Small tables with named rows and columns. After each table, cells are looked up by row and column.

Toz
|  | Ponovi | Tuvoru | Vun | Rog |
|---|---|---|---|---|
| Medo | 195 | 159 | 81 | 133 |
| Fimu | 105 | 98 | 129 | 93 |
| Dif | 74 | 128 | 191 | 127 |
| Dedadip | 163 | 132 | 113 | 137 |
| Risupu | 118 | 98 | 119 | 92 |
| Punufa | 74 | 74 | 166 | 105 |
| Dosul | 96 | 120 | 185 | 125 |
| Gatikin | 114 | 61 | 136 | 66 |
| Kubag | 193 | 115 | 64 | 136 |
| Zom | 80 | 148 | 201 | 165 |
| Beriti | 182 | 120 | 68 | 118 |

Dif, Vun => 191
Kubag, Ponovi => 193
Dedadip, Tuvoru => 132
Fimu, Ponovi => 105
Kubag, Vun => 64
Gatikin, Vun => 136
Dedadip, Rog => 137
Dif, Rog => 127
Punufa, Tuvoru => 74
Zom, Tuvoru => 148
Punufa, Vun => 166
Dosul, Tuvoru => 120
Gatikin, Rog => 66
Dif, Tuvoru => 128
Risupu, Vun => 119
Gatikin, Tuvoru => 61
Punufa, Rog => 105
Punufa, Ponovi => 74
Dosul, Vun => 185

Kap.tsv
	Fugutor	Godok	Miv	Bil	Gol	Kibolik	Vabegu	Seze	Pugebuz	Lig
Duf	109	165	182	161	195	183	116	95	161	202
Vugiko	146	212	136	120	156	138	122	116	206	164
Vur	158	218	135	111	183	105	130	129	209	167
Gimuno	163	72	154	181	116	165	186	203	77	113
Votere	134	89	172	191	134	195	168	155	104	150
Lufu	140	221	142	121	170	142	113	102	215	177
Faba	157	53	152	186	68	179	202	224	51	88
Res	144	215	141	107	162	116	140	135	195	160
Dos	141	131	163	197	188	195	112	101	165	192
Tegele	119	196	173	166	231	164	88	71	202	223
Bofor	178	126	129	149	116	132	170	193	127	110
Bino	151	84	152	164	83	172	183	209	69	99

What is the Miv of Tegele in Kap? 173
What is the Miv of Lufu in Kap? 142
What is the Lig of Bino in Kap? 99
What is the Godok of Votere in Kap? 89
What is the Godok of Faba in Kap? 53
What is the Pugebuz of Duf in Kap? 161
What is the Miv of Duf in Kap? 182

Bobava.tsv
	Nusomab	Fak	Momet	Kelid	Dulen	Gis	Pip
Foli	7121	1868	4154	5297	5783	7275	5766
Boka	5052	7035	7008	6771	9854	5660	3916
Tutasun	7489	8118	6538	4683	2885	4006	4945
Boki	6320	1754	3670	5498	5811	6313	5484

What is the Nusomab of Boki in Bobava? 6320
What is the Fak of Boka in Bobava? 7035
What is the Gis of Tutasun in Bobava? 4006
What is the Dulen of Boki in Bobava? 5811
What is the Nusomab of Tutasun in Bobava? 7489
What is the Pip of Boki in Bobava? 5484

Vazane:
,Purorov,Vef
Sopunof,26580,31423
Vigogip,14181,54860
Fod,31542,45396
Zetoz,41351,67866
Begim,23618,35998
Zazelu,50995,76329
Zuk,39982,80723
Ramurid,20572,14126
Dipusup,27756,76141
Sep,3763,88081

Vef of Zetoz = 67866
Vef of Vigogip = 54860
Vef of Sopunof = 31423
Purorov of Sep = 3763
Purorov of Vigogip = 14181
Purorov of Zazelu = 50995
Purorov of Sopunof = 26580

Table Kagib
	Vitefa	Noniv
Nirurod	-1.67	-1.47
Fedaze	-3.88	-8.74
Fab	-1.65	9.96
Rif	-1.02	8.42
Mot	-7.64	7.47
Rir	-5.80	-8.28
Minu	-5.48	8.07
Naf	-7.23	9.39
Muli	5.34	-1.44
Zatala	6.93	-0.04
Rik	6.60	-6.30
Lolunir	8.16	-6.29
Vidasal	-6.15	-8.48
Vafabi	-5.93	-8.74

Naf, Vitefa => -7.23
Fedaze, Noniv => -8.74
Fab, Vitefa => -1.65
Naf, Noniv => 9.39
Vafabi, Vitefa => -5.93
Vidasal, Vitefa => -6.15
Row with the largest Vitefa: Lolunir

Fen:
|  | Gop | Peve | Sodula | Los | Renov |
|---|---|---|---|---|---|
| Mel | -3.25 | 6.90 | -0.71 | 3.11 | -0.08 |
| Mim | 7.85 | 0.66 | -0.74 | 1.76 | 2.66 |
| Tigip | -0.32 | 4.02 | 1.72 | -3.41 | -1.29 |
| Rupe | -2.58 | 7.06 | -0.66 | 1.39 | -0.86 |
| Lasep | 6.33 | -0.32 | 0.79 | -0.10 | 0.64 |
| Beri | -0.53 | -1.84 | 1.32 | -4.43 | -0.71 |
| Pek | 6.39 | 0.78 | 1.50 | 4.94 | 4.36 |
| Mur | 0.10 | 3.86 | 1.65 | -4.25 | -2.13 |
| Semeto | 0.50 | 1.74 | 1.57 | -5.36 | -2.76 |
| Vup | 5.01 | 0.38 | 2.45 | 5.06 | 5.01 |
| Budibov | -1.20 | -3.11 | 1.42 | -3.10 | 1.54 |

Beri, Gop: -0.53
Rupe, Sodula: -0.66
Tigip, Los: -3.41
Budibov, Renov: 1.54
Vup, Gop: 5.01
Lasep, Peve: -0.32
Vup, Renov: 5.01
Budibov, Gop: -1.20
Row with the largest Peve: Rupe

Lopige:
	Kirop	Bar	Kosav	Melof	Lunab	Kuzudom
Gil	2747	2609	4287	7637	7874	4666
Tozuto	2910	3890	8200	5512	4764	3882
Tav	2760	2197	3879	3933	4375	4966
Figek	3919	5295	6529	7132	6102	3267
Soz	6801	5480	1509	2243	3193	6661
Zam	4497	2205	3226	4784	6671	8131
Vufurop	4516	7579	7550	4637	2224	874

Kirop of Gil is 2747
Bar of Soz is 5480
Melof of Figek is 7132
Melof of Gil is 7637
Kuzudom of Tav is 4966
Lunab of Zam is 6671
Bar of Figek is 5295
Kirop of Tozuto is 2910
Bar of Tav is 2197
Melof of Tozuto is 5512
Kosav of Vufurop is 7550
Kirop of Tav is 2760
Lunab of Tav is 4375
Which row has the largest Kirop? Soz

Tobiro.tsv
	Deda	Dosaror	Pineki	Pezeka	Nunov	Neb	Mopil	Turiziv	Zoz
Keb	3986	711	4514	7115	2689	6011	3466	3098	1888
Lev	6846	1756	1623	3691	1378	2525	6762	6504	4778
Fonug	5738	1939	4151	4981	3467	1315	7373	6657	956
Safi	3126	4923	5745	1944	6171	2010	4479	3910	2154
Gaz	2468	2977	6653	6211	7090	1208	6708	1723	1356
Neneru	4685	1681	2826	6207	5200	4791	2518	1879	6721
Mev	6546	410	2562	7457	3299	6039	2623	2207	1768
Kud	7564	271	1982	7617	6802	497	7589	7556	333
Ratipe	5971	4710	858	3059	2147	4733	2749	3626	7270
Dukipal	7244	1975	1003	2818	1010	637	7354	6847	4129
Nub	3515	6130	3877	4149	6218	4391	1769	1686	6632
Deg	7215	4123	878	5279	1182	3517	4920	3478	7207
Tuzo	7242	2082	1001	2748	1008	744	7354	6846	4134

Deg, Pezeka -> 5279
Safi, Deda -> 3126
Dukipal, Mopil -> 7354
Deg, Dosaror -> 4123
Kud, Pezeka -> 7617
Gaz, Mopil -> 6708
Nub, Neb -> 4391
Lev, Pezeka -> 3691
Safi, Turiziv -> 3910
Dukipal, Pezeka -> 2818
Deg, Neb -> 3517
Gaz, Nunov -> 7090
Gaz, Dosaror -> 2977

Zem:
|  | Rab | Mog | Kidag | Rudigaz | Sinufi | Bim |
|---|---|---|---|---|---|---|
| Ruv | 3979 | 2352 | 5377 | 2621 | 4947 | 6907 |
| Govag | 5521 | 5550 | 6369 | 6789 | 5597 | 5126 |
| Togupad | 7162 | 6128 | 4030 | 6466 | 4754 | 4501 |
| Mezibis | 4193 | 4224 | 4553 | 2712 | 4182 | 7338 |
| Getosut | 4977 | 5084 | 6384 | 5011 | 6908 | 4749 |
| Zul | 7973 | 7030 | 4298 | 6193 | 7853 | 2415 |
| Vasibu | 4627 | 5328 | 6484 | 4911 | 6752 | 5151 |
| Dotoba | 5043 | 5679 | 6677 | 6283 | 5186 | 6080 |
| Fepaz | 7010 | 5051 | 3438 | 4928 | 5313 | 4320 |
| Netuser | 6820 | 5103 | 3650 | 4896 | 5370 | 4408 |
| Raduz | 4612 | 5441 | 4864 | 4940 | 3639 | 7038 |
| Todir | 4810 | 5471 | 6412 | 4949 | 6788 | 5119 |

Rudigaz of Mezibis: 2712
Rudigaz of Ruv: 2621
Mog of Netuser: 5103
Kidag of Dotoba: 6677
Rab of Ruv: 3979
Rudigaz of Govag: 6789
Kidag of Govag: 6369
Mog of Ruv: 2352
Bim of Todir: 5119
Row with the largest Mog: Zul

